One turn sends every row of this set to another row. A few are shown first. Where does it send the rows asked after them?
Q300: [-22.2 -18.8  37.9  11.1  -5.0 -18.7  -3.0  12.2  21.4  28.2 -20.3  11.8
  16.1 -34.3 -53.4]
Q268: [-14.0 -24.3  43.1 -30.2   2.9  -5.7  11.3 -22.9  -5.9  19.9  27.7  26.2
 -29.2   8.5  42.0]
Q667: [-50.5 -26.9  35.1  22.4 -16.9   7.2 -12.4 -14.8  -6.9  23.3   5.1 -14.5
   7.9   7.1 -38.1]
Q532: [-38.8 -26.8  19.2   7.8  -9.8   0.8 -13.3 -19.8  -9.7  23.4  -0.9 -37.8
  15.2  18.7 -23.8]
Q969: [-39.5 -36.3  27.1   6.2 -15.3   1.0   2.7 -19.7 -19.0  28.2  -9.9 -32.7
   3.1  16.0 -23.7]
Q628: [-23.1  11.4  42.3 -30.8  -0.6  14.8  -8.5 -48.9   0.5 -12.9  25.5   6.9
 -35.7 -24.4  -7.1]
Q666: [-30.9 -38.6  41.0  -1.4   5.6 -39.0  -7.8  -2.7 -23.8  23.3 -19.4   5.1
  -5.4  -6.7  28.1]
Q841: [-37.5 -20.0  45.6 -20.5  14.6  -8.6 -58.5 -20.5 -12.9 -10.7  -3.3   3.9
 -13.8 -22.8 -19.1]
Q843: [ -2.4 -22.1  33.5 -29.4   6.5   1.4  -6.0  -7.1 -28.6  14.1 -30.6 -27.4
  -8.7 -29.6 -40.5]
Q458: [  2.9  27.0  -1.8   8.9 -23.9  -1.5  -1.3 -16.3  27.5 -30.1  37.5  37.8
  -7.6 -17.3 -13.4]
Q826: [  9.4   4.6   6.5  21.9 -39.6  -9.4  -2.8  31.5  14.9  -7.1  22.4  34.8
 -30.1 -12.3  14.1]
Q333: [ -9.1 -17.0  18.8 -32.8   4.2  -7.5  -5.5 -11.1  -7.0  11.1 -42.9 -31.3
 -14.7 -23.1 -41.6]
Q747: [ 24.4  25.8 -17.9   1.2 -32.0 -34.5  -0.6  -1.0  14.1  -8.9  23.8 -27.5
   2.7  -6.5  19.6]
Q906: [ 20.1   8.4  -3.9 -11.7 -25.7  -4.3  40.0  -5.4   4.2 -19.0   4.9  31.0
 -31.9  -1.3   8.7]
Q556: [ -4.5 -22.9  12.4 -14.2  13.8 -36.0 -18.9 -12.4   7.5  43.4   4.9 -18.3
  48.3  -9.6 -11.7]
Q415: [-46.0 -33.2  31.0  18.8 -18.8  -1.3   0.5  -8.6 -19.7  29.8  -6.9 -17.9
   3.1  15.2 -20.1]
Q137: [ 29.1  33.1 -23.4  -8.3 -30.1 -20.2  11.5  -1.8  18.0 -11.4  10.3 -13.4
  -9.7  -6.4  15.6]
Q867: [ 25.3   9.1   2.2  -7.0 -12.0 -39.1   9.5  -9.8  30.8  13.5  11.2  -9.6
  -1.7 -20.4  43.5]
Q743: [ 12.4  -4.2  21.9  12.0 -39.3 -17.2  -6.3  33.7  -1.1  -4.7  21.2  27.7
 -37.8  -2.6  22.1]
Q76: [ -8.8 -22.2  44.5   4.7   2.4  -9.8  -7.7  11.4   3.7  28.0  -3.7   7.3
  23.9 -36.3 -55.9]
Q752: [ 23.4   3.7   8.1 -21.7 -22.1  -4.5  51.2 -13.6   6.4 -28.6   7.0  13.7
 -27.8  -4.8 -11.8]
Q533: [ 23.6  -1.6   6.6 -41.5  -1.1  13.7 -32.4 -18.8  28.0 -20.2  12.8   4.2
 -35.0 -17.0   8.5]
Q309: [-18.3 -35.8  46.6   2.0   9.1 -36.6  -6.1  -0.2 -36.5  28.9  -7.3   8.5
  10.9 -13.1  18.4]
Q866: [  2.2 -21.9  11.8 -15.6  -7.5 -23.2 -13.0  13.0  38.9  48.9  35.9  -0.8
   1.9  11.9  26.6]
Q503: [-27.1 -19.5  43.8 -21.1  20.6  -4.2 -60.2 -17.8 -26.5  -0.4  11.2   0.0
  -1.5 -21.9  -9.0]
Q400: [  1.0  27.5  11.3  12.8 -31.3 -17.6   4.0  -6.3  33.9 -27.7  40.0  24.5
   5.0 -28.1 -23.5]
Q540: [ 23.9   2.7 -19.3 -25.4 -18.4   5.1 -25.3  -4.7  33.6 -19.7  29.5  14.8
 -14.9  12.0  10.7]
Q716: [-48.0 -31.0  26.4  12.2 -11.3   5.9 -26.6 -19.8 -12.3  21.8   4.8 -21.6
  12.2  22.0 -23.1]
Q189: [ -5.1  30.9  27.3 -16.0 -20.8   7.4  13.2 -20.2  11.7  15.7   1.8 -35.4
 -27.9 -47.2 -31.6]
Q534: [-17.0 -24.1  11.4 -11.5  13.3 -45.2 -23.4  -7.6  21.4  33.6  -2.6 -14.3
  45.8  -5.4  -1.4]
Q773: [ 27.2  -5.4  21.8 -17.9 -18.2   5.8  37.7  -5.2  29.4  -5.8 -14.4  20.8
 -37.0 -37.2 -15.3]
Q115: [ -0.6   7.0  23.7  10.7 -31.9  -8.2   2.3  26.5  45.9  47.2  20.7 -13.9
  -4.8 -33.6 -21.2]
Q656: [ 17.6  -9.0  -7.5 -31.7 -10.2   7.4 -27.7  -3.4  21.3 -33.1  39.6  17.2
 -20.2  14.1  -1.9]
Q683: [  5.9  -9.6  38.4   6.7 -16.9 -14.9 -16.9  11.8   7.9  -2.7  21.7  36.7
 -40.6 -28.9  38.1]
Q905: [ 13.0  15.9  17.7   5.8 -12.1 -18.8   0.2  -9.5  59.5   1.1  34.4  26.8
  10.2 -44.7 -14.8]

Q841 moves to Q666
Q743 moves to Q747
Where do these go?
Q540 moves to Q826
Q532 moves to Q667
Q905 moves to Q773
Q503 moves to Q309
Q268 moves to Q866

One turn sends every row of this set to another row. A few are shown first. Where does it send the rows asked after them?
Q950: [-28.6  -2.6  56.2  27.4  11.0 -49.7   8.8   1.9   4.6  50.7  11.3  43.5
   8.1 -27.0 -11.1 -21.1  20.2 -14.7  10.7 -55.4  -5.3  18.4  21.2   9.8
  25.7 -10.9   6.3 -33.6   5.7 -31.7  16.3  31.0  -1.1]
Q55: [-40.4  21.5  44.9  18.7   5.8 -11.3  44.5 -27.5   8.3  38.4  -2.0  28.8
  27.9 -16.3 -42.0 -19.1  -8.4  -8.7   8.3 -22.2  18.2  13.6  -0.8  28.4
  17.1  13.3  27.5  -3.0  -1.4 -18.8  10.2  -2.9 -40.8]
Q579: [ -2.8 -13.6 -20.2  50.4  -0.9  -8.6  -2.3  38.4 -13.9 -10.6  -9.2 -21.6
   7.9 -35.1 -46.8  29.2 -10.0   4.5  23.9  30.4   2.4  10.0   5.5  -5.2
  26.0   1.2  35.6  34.4 -35.0   1.9 -13.8   1.8   2.3]
Q489: [-16.5 -39.5   1.6  52.4   5.0 -36.2 -13.6  -6.8 -47.2 -21.6  11.7  -2.0
  -3.9 -33.3 -29.4  20.3   0.6   9.2  42.2 -29.6  -5.6 -18.8 -19.0  -8.9
  38.9 -50.5 -14.1  20.6  -9.0 -35.0  20.8  23.0  28.3]
Q263: [-45.3 -38.3  38.0  23.3  46.9 -19.3  -4.2 -23.9  12.7  26.4  38.7  18.8
  -1.5 -31.6 -32.3  32.4  29.4  -5.9  25.8 -18.6   2.7  -3.0   0.5  -4.8
  46.8 -76.8   2.8  32.2  36.7  -7.4 -10.8  11.9  10.6]
Q731: [-26.7 -11.1  16.4  16.4  26.1 -20.3  -1.0 -37.9 -26.8  17.4  28.4  15.9
 -17.0   3.9 -19.7 -21.4  -2.3  -8.0   5.2 -30.3  -0.3  -8.9 -27.5  -3.4
  22.4 -57.0 -32.9 -23.9  27.9 -38.8  41.9  -5.8  43.3]
Q768: [ 22.6   1.9 -20.4  17.1 -12.5   9.2 -17.7  28.5   1.1  25.2 -35.3   4.0
  -7.6 -19.2 -18.2  12.5   0.5   6.4 -19.5   7.8  -9.3  -5.7  -0.6  14.7
  -4.5  24.2  40.9   4.5 -12.4  -3.1 -25.6  27.2  12.7]
Q24: [-34.5 -14.1  29.3  12.7  42.6  27.6  43.4 -30.2  14.6  35.0  21.9  27.3
  -1.5  -7.5 -53.7  28.6  22.6  -6.4  33.6  12.1  18.2  -1.2  -0.4  17.1
  18.4 -21.6  26.2  33.8  28.6  -3.2   1.4 -24.4 -29.0]
Q853: [-31.6 -11.2  51.8  25.2  15.0 -56.1  10.5  -1.7  12.7  45.1  17.5  46.2
  18.2 -32.1 -13.6 -20.1  20.6  -6.7  14.5 -58.4  -6.3   6.1   6.7   8.5
  24.4 -14.1   6.3 -25.7  14.3 -33.0  10.2  32.3  -2.4]
Q783: [-17.8  -3.6  20.5  27.8  24.4  -9.6   1.9 -28.1 -32.5  18.0  25.7   5.7
 -22.2  18.4 -17.7 -12.6  -5.8  -5.5   5.1 -22.7   0.3  -9.0 -23.1  -0.5
  35.6 -56.7 -38.8 -17.2  30.2 -40.2  34.7  -8.4  40.6]
Q621: [-32.6   1.7  14.0  45.7  17.7 -34.2 -23.6  20.3 -31.9  12.1  21.7  33.8
 -15.3 -46.8   7.4   4.6  26.8 -10.6  27.5 -48.6 -18.1  -1.5   8.3  13.6
 -19.3  -2.1 -22.6  -0.1  19.0 -14.2  15.6  18.0  50.9]
Q775: [-31.5 -38.5  48.9  19.3  43.0 -11.3   2.3 -16.5  12.6  27.6  37.5  14.8
  -9.2 -22.7 -34.5  40.3  37.4  -3.2  24.2 -17.0   1.8   1.7  11.2   1.3
  49.9 -75.2   8.4  31.2  26.4  -6.5 -15.5  16.8  -1.4]
Q987: [-12.5 -32.1   8.3  13.6   8.4 -25.5 -46.6 -10.0   1.2   8.1  -1.8  15.4
 -14.6 -40.3  -6.0  27.1  28.5  -7.6  -8.3 -56.2  -6.8  -1.0  -3.3   7.9
  23.2 -48.4  26.4  10.0   5.1  13.7 -24.2  51.4  17.8]
Q322: [ 12.1   1.7 -28.2  26.2   1.2  15.3  12.2  37.8  11.6  32.6   1.7 -18.6
   8.8 -27.2 -22.2  12.2 -14.8   4.9  -4.6  42.9   8.3  -4.6  -3.1  -8.6
 -12.3  25.4  28.6  22.5  -3.0 -26.8 -13.7  -7.9   2.3]
Q970: [  6.8   2.3 -21.5  12.8   1.5  17.9  14.7  23.5  11.5  24.1   4.1 -33.6
   1.5 -34.4 -26.2  10.9 -26.1   5.1  -1.5  41.4   9.8   8.1   4.9 -11.7
 -24.2  13.6  28.8  26.1 -18.4 -21.4  -5.1   0.2  -1.7]
Q202: [ -1.8   8.2 -29.4  23.0   3.0  11.5   6.1  32.8  13.9  22.5   7.3 -27.5
   8.4 -30.4 -19.8   7.3 -19.7  -8.0 -11.2  46.2  14.2  14.0   5.2 -10.9
  -4.9  17.8  34.4  23.7 -15.5  -6.7 -13.3  -9.9   3.2]
Q999: [ -1.1  21.6 -16.3  26.6  13.8  17.7  -3.1  25.4 -30.8   6.0   3.3 -20.1
 -16.3 -29.4 -26.5  21.3 -11.2   9.0  15.1  23.9 -10.7   5.8  11.9   6.9
 -46.2  16.9  -2.2  28.3  -6.4  -5.1   2.4  -7.0  37.7]
Q441: [-18.3  15.2   5.1   5.9  35.6  14.3  30.6 -37.4 -17.2  18.0  20.1   9.0
   3.1  29.8 -42.5 -15.2  -6.6 -15.0 -11.9  -9.9  17.6  -3.5 -34.0  22.9
  20.4  -5.9   2.3 -11.6  28.5 -12.2  17.1 -41.5  -5.7]

Q24 moves to Q441
Q783 moves to Q950
Where do these go?
Q202 moves to Q970
Q579 moves to Q999
Q987 moves to Q489
Q731 moves to Q853

